In the rows, 128 means zero.
One turn moves every row onto another: examples first, then more rows asked
Zak: 120 102 132 126 168 109 122 148 129 141 117 126
Bab: 123 142 134 139 173 100 140 104 124 165 127 114
sitem: 119 164 132 173 133 142 117 106 138 144 145 122
fopa: 118 134 116 126 165 109 125 109 151 147 125 136
Gotul: 131 119 142 190 131 116 95 116 157 167 131 121
mifi: 133 122 165 130 148 144 132 142 125 173 143 109
ligob: 143 119 138 149 156 150 114 128 120 164 96 141
Raleg: 121 110 132 163 159 107 108 158 118 148 149 118
gef: 127 151 140 187 132 109 123 104 154 149 121 102
dizu: 89 142 128 141 160 126 131 108 151 144 119 103
megav: 152 134 145 155 149 131 124 125 142 103 150 110
Sud: 111 98 153 127 144 123 101 103 142 130 114 96
zedan: 126 131 139 172 130 131 90 148 112 142 140 135
Tir: 138 138 127 160 136 131 105 115 108 120 139 83
miger: 117 128 161 142 152 168 125 107 131 130 137 110
lefef: 118 119 166 134 132 152 125 148 145 142 130 102
sav: 139 130 147 141 144 89 117 152 123 141 146 123
razil: 158 127 153 156 157 140 131 118 155 132 116 144
lete: 135 111 147 158 124 136 102 154 128 157 148 93
vakoz: 141 110 172 144 139 109 113 110 113 149 113 86
sisa: 125 98 133 148 153 95 89 132 143 137 140 132
repun: 138 110 150 166 141 117 87 99 115 136 104 131
zirad: 133 110 166 146 146 144 133 102 154 149 108 90
ral: 117 117 139 136 178 124 120 106 123 121 122 141
taneb: 140 125 124 163 133 95 97 99 138 159 105 111
dud: 140 93 152 151 140 128 94 94 131 161 113 99
dofe: 128 136 112 154 150 134 104 120 95 158 110 110
Doli: 152 149 157 159 125 110 121 104 150 169 130 115
vefe: 122 150 118 161 157 114 140 124 158 150 150 113
fovog: 100 127 150 169 143 150 122 149 146 165 137 107

razil turns into -> ligob
vefe turns into -> zirad
Now these:
dizu turns into -> Sud
sitem turns into -> miger
Doli turns into -> mifi
dud turns into -> Raleg

One turn moves every row onto another: examples first, then more rows asked
Piz: 93 94 115 164 126 122 141 155 107 88 157 129 164 140 107 179 110 97 142
 152 134 128 102 130 124 122 148
Vogi: 150 135 73 160 157 126 141 177 126 96 129 108 155 127 152 125 130 96 145
 163 112 135 144 112 90 128 141
Ledi: 102 132 117 129 131 98 137 181 105 95 135 121 120 123 127 150 138 148
 108 161 148 105 111 157 106 151 128
vidu: 69 113 105 177 123 115 140 165 105 97 141 117 167 138 126 167 115 113
 143 172 141 131 96 139 131 130 140
vazur: 134 144 87 171 161 123 158 187 123 100 105 127 167 92 149 147 128 107
 151 169 118 136 124 123 107 143 128
Fifel: 138 118 142 149 133 130 120 159 100 106 122 120 118 106 113 121 138 161
 121 158 145 131 156 149 108 119 123
pev: 112 116 128 169 140 146 124 168 100 108 161 111 166 138 130 137 98 110
 168 155 154 155 142 120 122 102 133
Zisis: 127 102 129 127 132 121 144 172 109 83 144 137 120 124 116 157 143 143
 108 152 138 108 122 163 94 142 134
Ligep: 116 127 128 170 119 129 116 149 91 137 144 125 143 103 137 116 109 133
 133 190 150 141 142 146 118 145 136
retu: 135 113 142 144 126 138 125 162 109 108 143 124 106 102 114 127 137 143
 124 169 141 130 144 160 101 134 116
Vud: 132 120 148 125 139 145 124 180 98 92 143 122 136 116 142 128 136 153
 131 154 153 122 158 151 103 115 112
bipo: 123 121 145 128 147 130 154 194 100 74 132 133 144 123 130 161 139 152
 129 144 155 103 129 159 108 127 127
Gefo: 132 125 87 128 154 125 121 156 132 84 132 105 160 118 171 128 145 95 137
 157 119 108 145 116 94 122 108
Sufak: 104 107 124 153 124 115 155 177 115 70 145 116 131 145 96 177 139 119
 133 153 134 101 104 148 120 131 131
dol: 125 101 134 155 130 143 111 142 99 126 156 139 140 100 120 125 108 122
 135 175 141 156 145 144 107 124 131
gerum: 130 136 83 163 165 122 137 170 141 109 132 110 155 105 167 127 134 100
 155 150 141 121 127 128 99 158 115
Giz: 121 119 144 151 146 154 118 159 104 119 156 129 148 107 144 121 114 136
 155 154 165 147 152 146 112 120 119
gegum: 134 142 135 134 136 123 120 150 93 103 140 115 113 117 126 116 131 132
 116 170 137 117 146 162 88 127 136
retor: 93 104 127 182 131 134 117 135 108 111 138 105 159 130 109 142 112 111
 155 154 149 149 132 122 137 99 132
vol: 109 112 119 154 139 107 146 173 112 72 130 105 131 153 98 166 141 134
 127 128 145 108 111 137 121 124 142
met: 115 120 127 144 137 122 159 201 99 66 138 119 160 151 114 178 128 127
 142 140 143 106 122 134 120 112 142
Gizop: 112 134 100 142 158 122 140 165 130 90 108 123 170 84 168 150 144 105
 149 164 122 113 123 131 112 137 99
fipa: 86 98 112 168 141 111 138 150 112 94 142 121 165 146 113 174 117 116 142
 132 152 129 104 126 129 121 149
leva: 131 144 79 162 149 123 157 169 124 109 102 130 164 84 146 142 136 105
 157 166 113 125 115 138 108 148 129
fuvu: 100 124 120 184 126 141 121 129 93 105 142 110 160 132 123 133 109 98
 148 182 131 148 131 144 115 101 146
tudo: 130 110 129 139 144 110 143 173 106 94 125 136 124 123 114 150 141 161
 107 136 149 115 129 157 101 139 140
Leki: 123 128 72 130 142 122 120 157 132 96 128 101 156 120 152 120 145 95 146
 156 104 117 136 122 95 117 117
bemeb: 125 139 73 152 157 117 139 164 139 117 126 117 152 98 151 130 133 98 159
 150 127 123 113 137 98 157 122
Bupu: 131 128 74 140 133 124 136 166 116 89 107 114 166 113 148 133 145 100
 143 173 87 118 134 124 100 108 122
fek: 133 132 89 140 150 124 145 176 112 76 104 119 172 106 156 146 138 101
 134 175 96 126 139 115 105 105 124
lorak: 108 133 82 146 151 122 137 156 131 107 109 126 165 86 158 140 147 105
 156 160 116 118 112 143 108 142 105
boz: 89 125 112 143 139 108 144 166 101 64 137 106 137 152 114 167 135 113
 122 153 129 109 101 156 102 113 143
Lumo: 112 103 136 164 137 139 112 134 94 128 131 133 152 101 127 129 115 141
 135 159 152 158 148 139 121 117 133
Neru: 147 136 68 148 137 119 136 169 122 99 124 108 154 124 140 123 133 95 146
 160 99 126 138 118 94 123 139
pofu: 103 120 125 169 149 133 151 181 103 93 152 122 173 140 118 172 103 109
 166 143 156 137 115 126 129 115 149
bosi: 102 106 128 182 124 138 123 144 108 111 154 113 151 120 104 149 105 99
 158 172 138 154 124 128 136 114 130

vazur turns into -> fek
vidu turns into -> boz
bosi turns into -> Piz
Now these:
Bupu turns into -> lorak
fipa turns into -> vol
bipo turns into -> Vud

One turn moves every row onto another: examples first, then more rows asked
tulu: 123 154 93 140 93 127 154 112 126 139 121 132 90 130 114
sas: 154 147 136 137 112 151 135 102 156 130 141 154 107 112 116
fopul: 150 128 112 124 73 136 146 120 124 126 138 121 126 155 118
sop: 149 132 110 87 112 138 125 135 134 152 106 153 140 104 111
nozu: 111 110 133 149 109 109 134 158 139 125 100 122 134 118 121
vaveg: 120 144 92 143 92 119 153 117 125 125 126 143 93 129 111
tuk: 162 134 95 137 133 145 155 140 148 156 119 115 143 137 130
vuvun: 141 128 117 115 78 136 154 116 120 122 130 129 124 159 113
gop: 164 139 130 161 114 156 162 127 149 120 122 145 119 130 136
nub: 145 123 105 102 129 120 140 155 125 150 109 156 150 107 138
ponob: 109 124 140 105 129 109 148 125 128 167 133 140 140 118 120
Gatim: 133 135 159 133 137 128 159 118 135 133 139 159 122 122 145
livil: 131 130 122 105 117 130 116 151 134 135 80 150 130 98 116
Pume: 123 155 135 116 152 126 122 120 119 127 105 121 104 153 133
mogaz: 143 142 108 125 117 141 107 120 162 150 117 119 114 109 95
ledad: 139 128 112 129 144 110 108 135 128 107 141 124 118 144 146
Divu: 124 150 148 112 143 127 126 123 117 132 108 115 113 155 138
zisam: 148 132 91 125 116 134 139 162 136 138 87 147 134 102 127
Tam: 130 125 164 149 118 130 132 132 143 106 122 150 115 113 134
zado: 129 130 117 136 138 100 108 133 126 116 145 123 113 134 148

vaveg turns into -> Pume
nub turns into -> zisam
sas turns into -> Gatim
Now these:
ponob turns into -> tuk
Divu turns into -> fopul

One turn moves every row onto another: examples first, then more rows asked
Mem: 133 94 107 100 131 93 136 119 170 116 80 129 107 128 106 119 115 100 122
 128 118 93 109 125 112 140 131 140 168 153
ketok: 152 98 112 115 153 75 96 124 126 138 119 125 128 95 124 127 158 133 185
 145 76 139 129 132 132 148 96 115 138 124
regum: 133 99 117 90 157 95 128 77 121 122 116 123 113 124 107 117 125 133 161
 152 121 143 127 114 116 127 128 146 146 96
Muv: 144 100 80 106 131 77 128 137 168 138 107 127 123 146 122 119 115 151
 145 191 74 100 100 140 91 151 132 116 145 129
limez: 132 100 71 100 141 90 124 132 152 127 132 125 102 116 109 121 161 125
 178 187 86 129 106 112 88 154 106 134 118 134
seg: 111 110 115 91 115 93 130 123 145 126 102 136 104 125 119 109 134 106
 139 144 54 136 115 116 132 150 147 156 170 105
zusup: 101 105 89 103 165 94 135 114 153 133 143 104 118 127 119 114 153 94 133
 120 102 129 104 152 154 129 122 124 121 131
kuzud: 142 110 116 97 154 63 95 126 146 136 122 134 120 111 120 130 152 135 189
 134 65 126 135 131 128 138 86 105 149 120
Vegot: 119 90 98 94 173 98 134 136 138 159 121 127 103 125 110 98 158 115 126
 120 118 120 129 158 97 136 115 85 146 111
Gam: 131 124 84 117 139 86 151 124 138 103 125 130 119 156 113 115 128 112
 192 144 75 130 84 119 100 136 140 125 142 150
bak: 113 115 98 86 131 84 121 130 157 121 116 145 112 122 107 99 121 102 137
 139 56 137 124 114 136 156 134 162 155 95
Biner: 104 118 106 81 121 92 123 117 155 118 122 130 110 119 109 98 131 102 123
 141 57 127 103 115 125 155 133 149 155 93
Zap: 142 98 110 89 186 59 126 157 125 116 111 136 120 125 139 117 150 114 170
 155 119 111 109 149 87 129 110 127 126 149
bot: 129 93 66 84 151 83 134 181 147 127 111 118 106 125 126 133 126 135 145
 113 79 94 99 135 120 164 123 112 159 117
lufal: 129 85 105 91 133 102 149 132 169 124 94 124 101 148 114 109 111 111 119
 133 108 95 94 124 110 126 126 142 156 162
vefat: 151 98 116 109 160 68 90 118 136 134 124 132 124 119 122 129 149 120 175
 145 63 134 123 141 127 140 90 98 139 104
nege: 129 102 72 84 149 95 140 182 141 132 113 122 118 126 136 133 124 115 146
 118 79 95 90 136 112 158 113 94 144 125
vilim: 118 91 83 99 132 99 126 119 158 124 115 114 88 135 106 120 152 134 163
 180 99 126 110 113 101 166 96 130 119 129
rupin: 144 91 103 105 178 69 118 171 124 129 109 143 111 105 129 124 156 120
 152 150 116 123 122 151 94 126 103 122 140 157
zuk: 114 88 105 90 125 101 144 136 162 138 83 134 111 130 121 133 114 114 117
 134 104 91 108 133 116 126 139 143 174 150
risa: 85 88 138 92 172 102 129 134 151 130 107 127 116 119 118 109 129 86 144
 134 90 104 107 158 104 134 154 114 157 109
somad: 151 104 102 83 187 60 144 158 135 109 110 132 111 112 142 119 155 114
 154 154 117 116 128 151 97 127 110 125 142 151
masis: 104 83 138 105 173 103 112 135 150 119 122 130 119 119 118 130 129 94
 159 121 82 89 102 148 100 122 154 100 146 113
rul: 136 105 114 81 152 95 112 98 123 111 109 120 115 122 108 130 132 129 155
 145 127 144 142 117 131 119 138 138 138 102
sur: 157 98 89 104 160 90 125 127 146 131 107 124 131 145 135 112 113 152 155
 186 71 95 114 137 84 139 138 125 134 108
dukaz: 125 98 66 93 135 83 136 193 131 136 98 126 120 124 128 129 134 135 134
 127 83 98 106 145 103 151 119 112 154 128
gubu: 134 127 77 110 135 97 136 118 130 115 111 126 104 149 108 119 110 123
 188 165 72 131 90 111 114 139 150 126 147 123
fozo: 111 103 114 108 167 102 108 102 148 144 124 102 121 116 113 101 160 91
 150 116 97 116 113 157 146 115 123 125 129 133
suri: 117 111 110 99 176 95 122 119 144 161 111 142 89 121 113 86 144 112 120
 140 103 114 126 145 94 136 104 94 143 97
Muzu: 134 114 118 97 154 88 112 87 114 126 115 126 108 108 121 119 143 129 160
 142 118 146 126 119 139 126 148 145 154 109

rul turns into -> kuzud
Gam turns into -> zusup
Now these:
fozo turns into -> limez
Zap turns into -> nege
Muzu turns into -> ketok

One turn moves every row onto another: examples first, then more rows asked
fekam: 161 128 139 170 133 113 123 155 86 132 133 131 117 112 124 112 128 124
 172
vit: 137 108 130 86 112 136 136 133 132 128 149 136 123 103 107 114 167 140
 162
gomo: 167 116 116 111 134 134 143 137 139 112 167 111 160 107 122 89 135 108
 159
kig: 162 102 120 131 130 132 119 109 114 144 144 153 146 73 76 110 149 104
 146
mepu: 151 97 127 79 129 134 145 153 118 110 135 152 140 110 104 127 153 128
 151
Keri: 182 143 151 158 114 104 129 151 106 132 133 137 126 136 94 142 154 123
 178
vugit: 137 125 114 87 111 134 141 125 118 119 134 152 127 103 116 118 150 146
 155
Bap: 185 129 130 152 136 114 152 129 113 122 179 125 137 95 92 152 124 119
 141
fegid: 171 129 136 161 138 123 135 174 85 126 137 134 115 106 108 124 137 118
 172
kep: 152 118 114 111 140 110 111 143 108 115 150 120 113 123 67 129 120 93
 128
Mun: 174 123 136 115 109 118 89 137 110 133 157 155 165 106 105 130 169 93
 169
para: 166 103 120 136 127 135 107 115 112 153 159 160 144 127 102 85 140 114
 147
nek: 174 118 149 166 139 129 130 142 96 125 171 136 114 121 113 125 119 138
 149
lir: 148 111 123 88 113 130 129 139 131 115 130 165 142 118 104 133 146 148
 150
nud: 168 125 106 116 126 135 121 147 88 141 157 151 152 107 120 95 152 85 162
vipu: 173 122 136 116 123 115 113 87 88 115 144 158 156 95 106 127 154 101 147
Pafed: 154 121 126 111 137 104 106 115 104 106 152 111 106 134 76 125 141 99
 136
mafid: 148 95 140 79 125 132 142 132 118 114 150 142 130 126 117 113 161 134
 152
rud: 145 133 116 119 127 114 90 147 116 119 147 132 116 134 87 128 110 103
 134
raniv: 185 155 141 146 122 110 163 118 96 121 150 129 124 116 94 148 143 114
 156
Vin: 176 102 121 112 133 114 107 156 126 98 164 125 170 108 123 113 141 129
 169
luzit: 175 141 144 160 123 102 137 149 105 135 126 120 127 125 102 126 160 105
 185
sapen: 142 137 124 117 125 110 91 128 114 109 144 106 103 119 81 129 153 98 153
lotef: 176 128 147 158 129 127 145 138 122 133 177 124 121 96 81 148 134 124
 150
kikif: 138 152 112 118 126 119 94 138 103 108 138 120 106 121 100 126 128 98
 147
Tebi: 157 121 134 119 113 117 143 103 147 133 142 120 154 115 105 86 128 121
 160
Rugum: 168 113 123 108 121 90 113 134 98 96 129 138 167 93 116 114 131 138 171
pifi: 192 142 142 148 125 101 154 118 114 124 156 121 139 132 93 147 152 107
 161
gifek: 154 118 130 114 108 93 130 119 127 126 114 130 157 83 90 104 132 129 172
tum: 167 115 140 171 135 119 118 148 108 131 169 134 126 98 110 134 109 139
 150

gifek turns into -> gomo
kikif turns into -> Pafed
Now these:
vit turns into -> mepu
nud turns into -> vipu
Bap turns into -> fekam
raniv turns into -> nek

